[128 132 103  63 133 128 128]  <108>
[128 101 128 119 126 133 145]  <110>
[151  98  84  71  88 138 128]  <41>
[142 136 115 153 128 128 128]  <63>
[142 136 115  73 143 113 199]  <55>
[151  98  84  71  88 138  89]  <144>
[151  98  84  71  88 100  72]  <52>
gone <55>: [142 113 136 115 143  73]
[199]
gone <52>: [151  88  84  98 100  72]
[71]
gone <55>: [143 199  73 115 113 136]
[142]
gone <108>: [128 133 128 128  63 103]
[132]

[102 149 122 143 135 166 162 138  97 162 160 110  93 103 136 103  99 131
 179] : <97>
[149 137 182 163 133 180 191 135  96 131  96  99  94 139  97 162 121 113
 106] : <101>
[128 106  88 129 155 154 138 126 123 116 147 104 126 138 123 111 115 155
  57] : <99>
[ 84 161  84 118 150 129 132 107 133 164 100  83 108 116 103 131 146 106
 181] : <190>
[127 102 136  96 148  75 119 125 153  73  93 153 138 143 106 110 107 140
  69] : <137>
[147 116 180 155 126 131 157 106 114 101  92 138 137 151  98 107 110 126
  65] : <169>
[133 165 166 106 127 166 124 131 117 101  92 145  99 131 102 155 131  99
 184] : <197>
[145  95 110 136 145 133 180 172 110 154 181  90 111 108 137 120  90 150
  70] : <180>
[130  93  72 119 135  86 112 143 168 131 127  92 142 141 151 186 170 149
  70] : <181>
[141 138 158 130 117 104 104 110 157 123  62 123 145 153 114 199 191  98
 137] : <13>
[168  99 117 128 100  99  91 127 131 144 191 156 191 118 152  77 122 132
  89] : <202>
gone <99>: [126 115 123  88 129  57 155 116 138 104 138 155 123 147 106 111 128 126]
[154]
gone <190>: [150 108 181 103  84 107 129 132 146 100 131 116 161 106 118 164 133  84]
[83]

[193 192 167 130 192 162 178 147]  <61>
[193 119 167 130  78  77 178 147]  <115>
[ 99 130 144 141 100 142 100 143]  <36>
gone <61>: [192 147 162 192 178 167 130]
[193]
gone <115>: [119 147 130  77 193 167  78]
[178]
gone <36>: [143 100 130 142 100 144 141]
[99]
gone <61>: [162 167 147 192 178 130 192]
[193]
gone <115>: [167 193 178 130 119 147  77]
[78]
gone <61>: [167 147 192 193 192 162 178]
[130]
gone <61>: [192 192 178 147 162 130 167]
[193]

[109 155 146 142 147 159  84]  <39>
[109 155  99 142 147 114  83]  <68>
[109 155 154 142 147 114 141]  <42>
[126  99 143 185 161 110 127]  <71>
gone <71>: [185 127 161 110  99 143]
[126]
gone <39>: [142 146 155 109  84 159]
[147]
gone <42>: [109 147 154 142 114 141]
[155]
gone <42>: [155 154 141 114 109 147]
[142]

[141 116 117 135 115 124 160] : <175>
[133 135 129 126 132 122 126] : <103>
[137 170 122 133 170 132 140] : <22>
[117 116 130 126 114 115 124] : <116>
[121 138 132 127 140 135 116] : <35>
[105 143 141 119 150 137 119] : <57>
[ 96 104 143 118 110 143  86] : <45>
[105 143 141 119 150 139  85] : <54>
[165 186 109 144 143 121 179] : <107>
gone <107>: [186 143 165 109 179 121]
[144]
gone <116>: [130 117 124 115 126 116]
[114]
gone <116>: [130 114 116 115 126 124]
[117]
gone <175>: [160 135 124 115 116 117]
[141]
gone <116>: [130 124 126 115 114 117]
[116]
gone <175>: [116 160 124 115 141 135]
[117]

[157 171 158 152] -> <112>
[182 183 106 105] -> <38>
[140 108 141 122] -> <86>
gone <38>: [105 183 182]
[106]
gone <38>: [105 106 183]
[182]
gone <38>: [182 106 183]
[105]
gone <86>: [141 122 108]
[140]
gone <112>: [171 157 152]
[158]
gone <112>: [158 171 152]
[157]
gone <38>: [106 182 183]
[105]

[163 113 145 123 159] -> <158>
[162 119 131 161 122] -> <157>
[120 160 106 161 107] -> <161>
[125 111 120 156 142] -> <33>
[144 118 129 129 148] -> <85>
[ 98  99 133 153 184] -> <7>
[136 109 130 163 173] -> <17>
[163 113 145 123 134] -> <44>
gone <161>: [120 107 106 161]
[160]
gone <7>: [153 184  98 133]
[99]

[123 153 100 140 152 151 152 127 109] : <113>
[129  94  95 131 137 149 136 139 111] : <122>
[145 147 140 192 160 191 164 127 103] : <20>
gone <20>: [103 191 127 164 160 147 140 145]
[192]
gone <122>: [129  95 137 111 131 139 136 149]
[94]
gone <122>: [149 136 137  95  94 139 111 129]
[131]
gone <122>: [129 139 136 131 149 111  94 137]
[95]
gone <122>: [136 129 137  95 139 111 131 149]
[94]
gone <20>: [192 147 160 103 127 140 145 164]
[191]

